A single turn carries every row of the set below to another of its rows. Some are shown first; where does it send the rows asked next?
J_206: [ -9  -4  11 -22  10 -27  22 -43  24  18  -2   2 -31  12 -26  20 -17 -34
   2 -18  12 -17   6   8   5]
J_179: [ -4 -11  -5 -30  23   7  11  -1  -8  -8 -16   3 -36  10  27   5  -3  -6
   9 -27   8 -21   8  -4 -14]
J_247: [ 19  20  28  12  27 -11   5  15  11 -18  11  -8  -4 -22  -5   3  11  15
   5   1  18   6  12  -8  -9]
J_96: [ 22  27  37  15   9 -25  16 -20  20   8   9  -3 -23  -4 -42   4  16  -9
  15 -20  14  11   5 -14  15]
J_131: [ -2  11  -1 -40   3 -15   4 -30  17  35  -1   2 -30  33 -21   6   8  -4
   8 -21  12  -2  -2 -12   7]
J_260: [-17  -6  -8 -27  30  -9  16 -16   0  -4   5  -2 -24   4   6  24 -33 -20
 -13 -10   8 -19   9   2 -18]
J_530: [  0   6   0 -19  27   7   0   0  -5  -8  17  -8  -4   6   7  27 -19  26
   0 -25  19   0   3 -11  -9]
J_106: [ 20  23  23  -5   5 -28  12 -19  15  33   1   1 -33  -2 -24 -15  38  -7
   6   4   7   2  -5 -13   7]
J_318: [  3  12  10 -17  10  -7  11 -36   5  17  15  -4 -22  23 -30  27 -14   1
  10 -45  14   5  -4 -18  14]
J_491: [ 11   4  33   9   9 -38  24 -27  27  12   0   1 -25 -23 -20   3  10 -28
  -2  12   5 -18   2  10   4]
J_865: [ -9  11 -12 -40  27  -4  -1   5  -5   7  -1  -1 -23  24  11   5  -6  11
  -2 -10   9   0  13 -16 -17]
J_754: [  0   1  14 -24  -3 -12  28 -37   2  24  10  11 -27  13 -29   6  -8 -11
  -3 -17  31  14 -16 -13   3]
J_465: [ 18   9  19   2  -9 -13  22 -18  29   6 -15   7 -38  -7 -11 -13  33 -28
   9  -8  -5 -20  -9 -12  13]
J_800: [-15 -17  20   6  13  28  13   6  -6   3  10 -33   9  12 -27   1  19 -16
  16 -17 -22 -11   9  19  11]
J_262: [  2   2  13   5  30 -20  19  -1   2 -11   6  -3 -18 -31  13   7  -6 -14
 -17  20   1 -20   5   3 -19]
J_539: [-29 -14  27  17   4   4  10   3  -9   3   8 -21   8   4 -20  -5   0  -6
  17 -19 -36 -17  22  11  15]
J_244: [-17 -10  24  11   8  20  14   8   2  -4   4 -26  12  16 -29   0  13 -15
  12 -12 -35 -11  14   5  20]
J_846: [ -1  -7   6 -29  -3 -10  17 -32  18  12 -22  11 -40  26  -1   7   2 -18
  16 -34  -2 -23   1 -12  14]
J_413: [  4   6  26 -10  14 -19  20  10   3 -13  -2  13 -10 -10   4  -6  -8  10
  -9  18  25  14  10 -15 -17]
J_173: [ 12  23  12  -5  29 -17   6  15  -6   5   1  -3 -26 -13   8 -16  24   7
  -3  15   4   3   9 -15 -18]
J_739: [-14 -23  31   7  18  18  15  -4 -20  10   4 -30   3  14 -21   4  14  -8
  22 -24 -25 -11  14  19  15]
J_187: [-29 -16  19  11   5  15  11   0  -7   8  15 -28   4   5 -31  -6   8 -17
  20 -25 -21 -15  14  23   9]
J_343: [ -9  -4  -1 -35   5  -1  15  -9   3   1   9  10  -8  12   2  12 -24   9
 -13  -4  29   8  -8 -16 -11]
J_633: [-16 -15  34  12  12   9  16  -2 -13   4  -2 -23   6  19 -23   3   8  -9
  18 -20 -39 -11  19   4  23]
J_163: [ 14  10  40   1   6 -31  31 -18   2  11  -1  12 -29  -9 -26 -12   8 -11
   1   5  26  21   1 -14  -2]
J_591: [-32 -12  16  12   1  15   9   5  -3   1  14 -24   9   7 -28  -4   1 -15
  12 -20 -32 -17  15  12  12]
J_299: [-27 -19  30  16   8   4  12  -2 -14  11   9 -24   2   3 -24  -7   7  -9
  24 -24 -26 -16  20  22  11]
J_923: [ 15   4   7   1  19   3  18  12   3 -15 -10  -1 -34 -24  17 -16  28 -16
   3  -1   5 -18  -1  -3 -15]

J_539 turns into J_299
J_206 turns into J_260
Now these:
J_96 turns into J_318
J_633 turns into J_739
J_923 turns into J_465
J_106 turns into J_131
J_343 turns into J_413

